Rotation paths and how fast each direction turns (degrees a step)
Each turn is a multiple of 5 degrees from 10 to 175, or 0.
Each row of a path follows its step; steps can be skipped.
Path 1:
step 0: [  1  28  25  18   8 -11   0   0  -1   7  -6 -15  20  -5   4 -22   4 -13
  14 -30   0   7  -1  -4 -20  39  -4   9 -24  -8   1  12  -7  33 -17  34
  11   3  19  13  -2  36 -18 -21  11  28 -35  14 -36   9 -11  24   6 -17
  13  -4  26 -15 -22   2  10 -30 -18  11  20   7]
step 2: [  5   0  -5  22 -12 -24   8  17 -10  -7  20  29  16   0 -18  15   2  13
  -3   3  22  -3 -32 -30  11  20   9  -6 -14  -5   9 -11  -7 -23 -52 -25
  41  -8 -11  30   7 -11 -17  15 -20   3   3  10 -35 -11  15  -3 -11   7
 -23  -9 -10   1  20  13 -36 -14  26 -15   5   4]
step 3: [ 13 -39  41   1  11  -9  29   3 -12 -33  22 -20  30  -8  17 -11   5 -33
  29  10  -9 -19   4   3  -6  21  -5   6  21  -2 -17   6  28   3   5   1
  13  20  -1 -13  12   3   7 -31  20  21  -3   3 -27   8   9 -21   5  27
  -1  -9  16  -9 -19  14 -27   3 -26   1  17 -24]
step 4: [ 16  -1  19   2   1   2   0 -18  -4 -15 -14  15  19  -8   0  -1  31  -7
 -33 -19  42  22  -4  20   3 -13  19  32 -23  -8  14 -28   0 -13   5 -29
   8  18 -11 -18  12 -14  18 -14   8   5 -12 -15   9 -25  11 -11  24 -33
  15   2  25 -15 -19 -48   5  17   6 -18 -17   5]
step 5: [ 13   1  19   7  -8  -9 -10  52 -41   6  -8  -4  10 -16  20   5   8 -14
 -15  -7 -19 -10   3 -22  -2  25   9  23 -24   6  14  13 -24  -5  12  23
  26 -22 -18  30  18 -26 -25 -14   0 -16  18 -17  -1  26   5  22   5 -14
 -33  -1 -14   6  17  -5  11  -8   0 -35  -9   9]
step 6: [ 21 -11 -15 -22  -6   7  24  18 -21 -21 -14   3 -17 -28 -17   7   4  -8
  17   9  -3  26  24 -24  10  16  -5 -18  27 -10   6   7   7   4   8 -14
  -5  23  10   1 -18  50  22 -29 -36  -2  -6 -11 -18   4   5  19  35   1
 -14  14  11  -8 -28  10  -8  -1  -9 -30  34  -4]
step 7: [ 23  39   6  34   0 -24  12 -19   1   4  -2  -5  38  -5   7 -38   0  14
  -9  -5   2  37 -12 -26  40 -54  -7  18  -2   0   7  13 -12  -5  -1 -15
  -2 -25   4   9  17  26  -8  -1  18  25  -9  -4 -11  -7  31  -9  12  -3
   3  11  15  15 -16  -5   4  -9   4  -2  -6 -14]
step 8: [-23  -3  -4  15 -29 -17 -32   4   3  -9  -3 -22  23  20   7 -24  34  -6
 -11 -29 -14  -4 -11  -2 -21  13  -5  10 -14 -12 -27  21  -5  -2 -28  26
  14  16  -3  -3  -7 -10  10   8  -3  15   3 -22 -45   9 -22  -7  -2  -8
 -28 -14   4   8   1  -2  31  -3  -8 -32  47   8]
step 9: [-24  10   0 -11 -14  14   3  27   1 -18   8  24  24 -31  15 -16  24 -10
  17 -15  29   1  -8  -7  16  12   4 -19  -9 -23  -3 -32  14  22  29 -42
  18  28  32  11 -19  16 -13  16 -20   1  -5   2 -14   9  20  16 -25  22
  -3   8   3  -8   6   1  -9  37 -17 -15  -8   7]
step 10: [ 32   1  13  34 -27  14  23 -15   4 -11   7   4  50   2   1  14 -14   9
  -1  -4  -6  22 -19 -25 -19  11  17  33  18  26   4 -33  -7 -19  -4 -10
  11  -7 -43  -3  -1  15 -21  -4   1  11 -12  15 -18  39  13   8  -8 -13
   1 -15  11 -16   7   6 -27  -7  18  15   7   2]
step 13: [ -4  -2  -3   0  42 -25  26  17 -26  -2  -4  17  40  -2 -10   9   2   4
  19 -22 -29 -16 -21   2  -5  13   4  12  21   8  14  -6 -47  -9  12  -2
   3  13 -26  40   2   9   9 -22  -2  19  -2 -23 -34   2   8  14  12 -11
  -6  -5  10 -14   5   2   4 -41  -6 -24 -12  10]
Speeds:
[ -8   4  -8   6   3  -2   0  -3   1   1   7   1  -2  -2   6  -5  -4   2
  10 -11   0   3  -7  -1   7  -3  -5  -2  -1  -3  -5   3   3  -3  -5  -3
   1   5   1  -3  -1  -5   2   4  -1   1   0   0  -2   2  -6  -2   1   3
 -10  -5   2  -6   1  -1  -6  -3   1   1   2  -1] => 55
[  1   2   0   2   1   1  -6  -1  -5  -3   2   1  -1  -2   2   5   4  -3
   4   4  -2   5  11   7  -2  -4 -11   2   4   6  -4   1   3   7  -5  -4
  -4  -3   3   0   3  -2  -3   3   8   1 -10   1  -6   1   3  -5  -2  -3
   1  -1   1   1  -3  -1  -4  -2  10  -4   2   3] => 95
[  3   2  -4   0   9   1   0   0   1   1  -5   3   6   3  -6  -3   3   0
  -3   2   4  -7   0  -1  -1  -4   2  -7   2   3  -3   0   5  -2  -1   3
  -3  -1   6   0   2   6  -8   6  -1  -3   6   3  -6   2  -1   1   2   5
  -8   2   8   4  -4  -4   8 -10   3   0   1   1] => 55
[ -1  -2  -4   2   7  -2   1   2  -2  -8   0   1  -4  -3   3  -1  -2   0
   3   0  -4   2   5   0  -3   2   6 -11  -5   4   2  -2   0   5  -1   2
   4   5   1  -6  -5   0   4   1   3   8   5  -2   5   0   8  -1  -1   2
  -2   7   0   0  -7  -5   4  10   4   6   8   2] => 135
[ -4  -7  -6  -3  -6   3  -3   1  -9   4   0   3  -4   5  -1   0  -1  -1
  -3   2   4  -6   1   0   6   2  -3   4  -5  -3   4   8   2  -5  -6  -1
   3  -5   5  -3   4   0  -1   2  -4   6   3  -3   1   7  -2  -1  -9   0
   0   1  -4   3   6 -10   2   4   3  -6   4   1] => 110
[ -1  -9   2   8   6  -4  -2  -2   4   5   5  -2   0  -1  -2  -4   6   3
   1   3   0 -10  -3  -1   3  -4   2   3  -1  -6  -2   2  -1   1   5   2
  -5   5   1  -3   2  -2   8   1   4   6  -1  -1 -10  -9   4  -7  -1  -3
   3   2   1   6   3   5   1   3   2  -4   1  -2] => 80
[-1 -3  7 -4 -4  0 -3 -1  6  0  7 13  4  3  1  1  5  0  2 -5 -1  3 -7  4
 -3 -2 -4 -3  4 -1 -2  7 -1  3 -1  5  4  0 -7  2  1  8  4  0  4 -5  3  0
  4 -2  4 -3 -1 12  3  1 -2  1 -1 -6 -1  0  3 -6  1  3] => 65
Path 2:
step 0: [-33  -4   4  -3 -21 -11 -11   0  13  23 -17   6  13 -16   4 -17  -6 -34
  46 -17  -6  26   3  14  16   4 -24  -5  -5  11  22  -4  -9  11   8  -9
 -35  16  -7  -6 -11  19 -12 -17  -2 -13  28  -2  -8 -12  18  35  -9 -14
  19  16 -18 -10   0   5   2  -3 -22  -5  -5  -1]
step 1: [-33 -54  -2  -8  16  11  18  -2 -24 -25   0  43 -17  -5  13  25   1 -14
  -1   8  21  22 -14   4 -11  30   2 -11  -9  -4   7   2 -24   9  17  -3
 -17   8  -3  -2  -2 -13 -14  28  -6 -12  19  -1  -8   1   7  26   5  -2
   4  -5   6 -11 -13  22  -7   5 -10  -4 -16  21]
step 3: [-15  -9  -2   4  -5  -4   6 -11   3  33  18  13 -11  -9  -1   0 -14   4
   2  -3  27 -10  15  -8   3   0  -5  11   9   9  13 -10 -17   4  46  15
  -4  20  35   6   4  19 -26 -14  15  -1  38   9   3  -1 -10   7  37   7
  11  24 -33  -1 -10  19 -10   6  -7 -14 -37  -4]
step 4: [-17   1  30 -29  -6 -24   8 -13  -7  12   8   7  -6  17  14  22   4   2
 -10  -2  26 -20 -12  14  -9  22   2 -45 -23  -1   0   9   5  22  18  29
 -22  10   0  17   6   0   7  -6   1  -7   7  22   8  13 -15  15   6  -2
   5  13   0  25   3  14  -4  17   0  10   6  53]
step 8: [-15  21  -9  35   6   3  -5 -12 -26  -7   2  22  15  22 -10  23   5 -10
  18  -9  44   6  -1 -18 -25 -25  10  -9 -10  -4   4 -25 -13  14  -7  -5
   2  -1  -1  -1   0  22  -7  20   0   7  42  16  29 -11  10   7  19   4
   9   9 -14   1 -24  -5  -4  -7   5 -34 -14  -2]
step 10: [-24  21  30 -30 -29  -5  22  13  33   2 -30  14   9   7   5  -4  11 -15
   3   2  21   4 -11 -12  -7 -19  -2 -38 -12   2   5  -5 -12 -14   5 -13
   8  39  -6   7 -24  26  -2   4  -3 -12  23  29 -14   3   1   4   9   2
  11   0 -15  12 -18  22 -16  -5   5   8  -6 -17]
step 11: [ -5  -6   7  -7  -2  33   4   0  -9   4  -4  10  22  18  11   5   8  -5
   7   6   4  14  17 -18 -33  -3  12 -23 -39  21  15  -4 -18  40   5  23
 -23 -18  -7  -7 -28 -11 -10  16   1  -3  -2   9  -2   3   1  31 -11  14
  35  -8 -15  16   3   0 -15   1 -29 -11 -26  -8]
step 13: [-22 -27  16  -5   5  10   6  -2  -4   9  -1  57 -13  24   2   6  -5   6
 -17 -12  10  -9 -32   1   7  10  -3   5   7 -12  14  -7 -24   8  -3 -10
  -3  -6  -8   0 -12  22 -10   8  12  -6  40   8  26   8  23  15   8   2
   5 -14  -6  -3 -10  24 -40 -12 -19   1 -15 -26]
step 14: [-36  20  -1   0  14  10 -28 -41   8  10  -8  22 -10 -20  -7  36  11   3
   6 -13  22  -6  -2   9 -11   7   5 -24  15   1  12 -14   6  20   2  25
 -23  -9  -4  13   5 -21  -4   9   1 -11  10   6   8  22   5  -8 -12  -5
  18  21 -32  15   1 -16 -13  23 -28  13 -12 -12]
step 15: [-35  -8  31 -16  -5  -4   1  11  -5  29  19  18   0 -19  -1   6  13 -14
  12 -11  13  14   1  -8  20  -1  13  -6  25  12  -6 -13  -4  10   6  28
   5  40 -12  19  -1  14  -5 -20   7   1  50 -22  -9 -11   5  -6  19   6
  25   0 -18  22 -13   6  17  -9   0 -13 -13  11]
step 17: [  8 -16  10  -5   5  -3 -28  -4   7  -9 -10  13  15   6 -13  13  -1 -18
  21  -2  -9  13 -13   0  -5  14  -9 -50  -4  32   6  -6  29  11  26  24
 -19  35  -4   0  34  18  -6   9   8 -11  -5   0 -20  17  -7  11   8   7
  -4  -7 -33   1  -6   0   1   2 -18 -20 -12 -32]
Speeds:
[ 3  4 10  2  5  2  2 13  2  2 -4 -2 -5 -4 -1 -5 -5 -5  2 -2 -5  3 -1 -6
  1 -4  0 -5  1 -2  2 -7  0  4  5  6 -3 -5  5  3 -2 -1  0  2 -4 -3 -2  6
  4  4 -6  1 10  2 -5 -5  1  0  0 -3  2  1  1  5  1  4] => 60
[  2  -4   4  -4   1   4  -4  -4  -4   0   6   3  -6  -5   3  -4  -3   1
   3  -4   1   2   2   3   6   8   1   2   7  -2   1   0   4   2   3   5
  -6   8   0   2   4  -1 -13   1  -2   0  -1  -3  -3   4   6   8   1  -9
  -5   2   4   6   0   2   1   6   2   0   3  -3] => 25
[  2   5  -2   3   0   2   6  -2   2   2   4   0   2  -1   0  -3  -3  -2
   7  -2   2   1 -10   1  11  -1  -4   4  -3   2   6   4   1  -3   3   2
   4   5   0   0 -11   1  -2   1   0   8   7  -1   0   2   0   1  -2   2
  -3  -8  -8  -1 -11  -1   1  -6   6  -3   1  -2] => 145
[-3 -1  7  1  1 -3  3 -5  4  3  7 -5  0 -8  4 -4  4  2  4  7 -5  0  3 -2
  1 -1 -8  7  9 -1 -4  2 -1  5  5 -8  6  3  4  1 -1  3  2 -4  3 -4  4 -2
  1 -5 -4  7  2  1  2 -3 -1 -3  2  3 -2 -1 -8 -1  6  8] => 120
[ -6   0   3   7   2  -4   1  -9   3   3   2   6 -11  -2  -1   4  -6  -3
   1  -4   1   0  -2   1  -2  -2   2   4   0   2  -5   2   6   0  -3  -2
   4  -3   3 -11  -1  -1  -2   3   3   2  -1   1   7   5  -7  -5   7  -2
   0   2  10   2  -4  -1   0  -3  -4  -5  -2  -4] => 65
[  8   1   4   0   4  -4   7  -1   6  -2   2  -1  -2   6   6   4   4   0
   2  -4  -2   6   5   3  -1   1  -2  -3   9  -2   2   4  -3   3   1   2
   1   0  -9   0  -2   3  -1   6   2  -8  -1   1   7   2  -3  -4 -10  -1
  -4   4   1  -4  -4   4  -3   1   6  -1  -9   2] => 120
Path 3:
step 0: [-11 -20  16  14   1   3  -4   1 -22   7  -5 -34   5 -18 -13  -7   0   9
  18 -34 -27   7 -25 -10   9 -13 -10  -3 -13  38  -7  -2  -8 -11 -15 -21
   0  -3  36   3   5 -22  -5   5 -13   7 -31   6  21 -15 -19  20 -15  -7
   4  15  28  -1  -6 -22 -18   3 -16   8 -17   1]
step 1: [  0   5  16 -15  27  28 -22  13  -3   9   4   2   8   5  16  -5   9  22
  -4   8 -28  -8 -13  19  22  32  -9   2  13 -11  24  -3  16  12   7  34
   5  -5  11  10  -7   4  25  -1  10  30  32 -13   2   3  -6  25   1  18
   2  10  20  21  -1  -3 -26   5 -10  34   7 -12]
step 3: [-27  12 -10   1  -2  13   8  35  -3  32  -4   2 -14  -6  -1  -7 -10  22
  -3 -16 -12 -13  10 -14 -16   6   0  -9 -15   7   3 -21  -2  -8 -23  -5
  -7 -38  17   4  -6  -1  29   0  19  -4 -18 -45  10 -14 -20  18  12 -18
 -14  11  32   2   2  24   7   2   0  16  26  -2]
step 6: [-15   9  11  20 -15   2 -15  18 -16  14 -57 -16  -3 -19  -7  -1 -14 -18
   8 -17  -4   0   3  17  14   4   8   8 -11   3   4  17  28  10  13   1
  14 -27  13  -5  20 -23  -5  30 -11  19 -12  -1   7 -31 -16  17   6  -4
  -6  21 -15  15  -9  34   8 -13  -2   9   0  -8]
step 7: [ 29   0  20  -6  39   7 -18 -11  -7  11  12  -7   2   4 -19   1   4  12
  25  -8 -28 -16  14   8  -3  38   2 -11   6   4  -6   8 -10 -15   3  -1
 -12  12  22   3   2  16   7   9 -28  20  -6 -21  28 -16 -25 -13  25  15
   5   2  10 -38   3  10 -23  -6 -22  -5   6 -14]
step 8: [ -3  -3  29  14   1  19  -2   5   5   1  12  -9 -26 -30  28 -11   4  14
   6 -20  -5   3 -32  17  17   8  -4  -9  26  -7 -25 -11  38   6  -6  10
   2  -8  -5   3 -14 -24 -10  13   7 -14   3   3  15 -12 -10  15 -23  36
 -27 -12  21  -3   6  11   6 -34  12  -4  -7  -6]
step 9: [  8  12   5   3  16  -8 -17  14 -33  -3 -16   7  15  -9 -11 -38 -13   3
 -21 -43   1  27  -5 -15  -8  13  10 -18  13  19  -5 -15 -20  27  -2  14
 -13   5  20  -3  11   7  14  26   2  14  12 -23  17 -10  -1  12  -6 -26
  -5   4  19  11 -27   8  -2  -9 -26   4   1  12]
step 10: [-18   4  10 -22  14  16  -2 -24 -17  28 -20 -32  -4  12   7  15   4   9
  28 -18  18 -13 -13  -1  11  19   2 -19   9  15   0  -2   8   1  -5  -2
   5  13  11  -4   3   9   4 -28  -5 -25  19 -22  11  -5 -20  29  -1  28
 -24  12  -4  -3  17   3   3  13 -10  37  34   3]
step 12: [-17  -7  -1  -1  14   6   0   5  -8  16 -17   2  26 -21  -8 -20 -20  16
   3 -20 -12 -11   3 -24  18   5  -4  14  10 -23  12   1  38  30   0  -6
  15 -20  -2   9 -22 -14  29  11  16   5  14  -7  10  12  -9  35  18   0
  -1  27  -6 -16 -24  -8 -28   4 -12   0  26  -6]
step 16: [  6  -8   8   1   2  23 -10  14 -26  11 -41  11  -4   3   7  -3  28  10
  18  -8   2   0  15   2  -5  -7  -1 -36   9  10  -3 -16  -7 -10  -6   2
   4 -17  16 -22   0  10   7  -6 -19 -18   0  14  33  -6 -19  17 -14   8
  -9   4  13 -16 -10 -23 -27 -29 -33   8 -10 -35]
step 17: [  5  -2  30  14   5   9 -37   7   5   3  -8 -35 -20   4  13 -19 -14  -2
   1  -6   3 -10 -29 -11  19  25   2 -19  12   0   0  23  26   3   5 -14
  10   4  21   4   1   3 -22  19   1  31 -19 -20  -2 -14   2  19  -1   3
 -10 -10  -4  38  12   9 -21   9 -10  28 -16  -7]
Speeds:
[ 3 -5 -1 -1  3  9 -4 -1  3 -3  1  1 -2  1  3 -3  3  6 15  0  3 -1  2 -4
  1  5 -5  2  2  3  2 -4 -2 -4  4  2  0 -2 -1 -2 -1  5 -7  2 -6  8  3  0
 -7 -1  9  0  3  0 -2 -1  0  1  9 -6  4 -4  5  3  3  0] => 115
[ -5   0   0   6  -5  -1   0  -2   3   1   5  -7   4   6  -7  -8  -1   1
   0  -3  -9   0   0   9  -2   3  -7  -1  -1  -1  -1  -2   3  -2 -10   5
  -7  -4  -4   5   0  -2  -7  -6  -1   0   3  -1   5   0   0   0   0   1
   8  -2  -3  -4   4  -5  -2  -3   3   1   2   2] => 100
[ 0 -3  2 -5  1 -5 -5 -4 11  4  1  1  2  0 -4  4 -5 -1  2  3  6 -7  3  5
 -4 -6  2 -4 -6 10  1 -1  4  2  0  4  3  3 -1  2  5  4  5  1 -1  1 -3  1
  6 -5  2  0  2  0  3  2  2 -2  0  7  1 -7 10  3  8  2] => 90
[  7 -10  -9  -6   2   0  -2   0  -5  -2  -6   1   1   1  -4   2  -2   0
  -7  -9  -4  -1  -2  -1  -3   2  -2  -4  -8   3   1  -2  -5  -8   6   0
  -4   5  -1   5   1  -1  -7   3   0  -1  -1   5   2   0   2  -4  -2  -6
   3   1   5  -4  -4  -4  -3  -6  -4  -8   0   2] => 160
[  4  -5   0   1  -1   7   2  -7   1   1   4  10  -3   2   1  -1  -4   4
   4   1   5  -4   1   4   0  -1   6   3   1  -1   0   1  -5   4   6   5
  -8   7   0  -2  -5  -9  -3  -8  -5 -10   0  -2   8  -1  -3   3   2   1
   5   3  -6  -1   1   0   2   1  -4   4  -3  -4] => 130
[  5  -5   3   2  -1   3   1   5   2   0   1   1   1   7   1   2   5  -2
   2   2   1   1   2  -1  -7   2   4  -1   3  10  -2   0   9   0   0  -5
   0   1  -4   2   3   0   1  -1   2  -7  -2  -2  -2   2   6  10   4   0
   2  -2  -4   6  -8 -11 -11   3   0  -2   0   3] => 20
[ 3 -1 -1  2 -3 -7 -4  5  0  7 -3  9  1 -4 -5  0  0  4 -1  3  2  4  2 13
  5  5  0 -2 -1 -5 -2 -2  0 -4  4  4 -4 -2  2 -4 -4  3 -1  6  4  1  0  0
  1  0  2 -3  0 -5 -7  3 -4  4 -6 -6 -4  2  5 10 -3  4] => 140
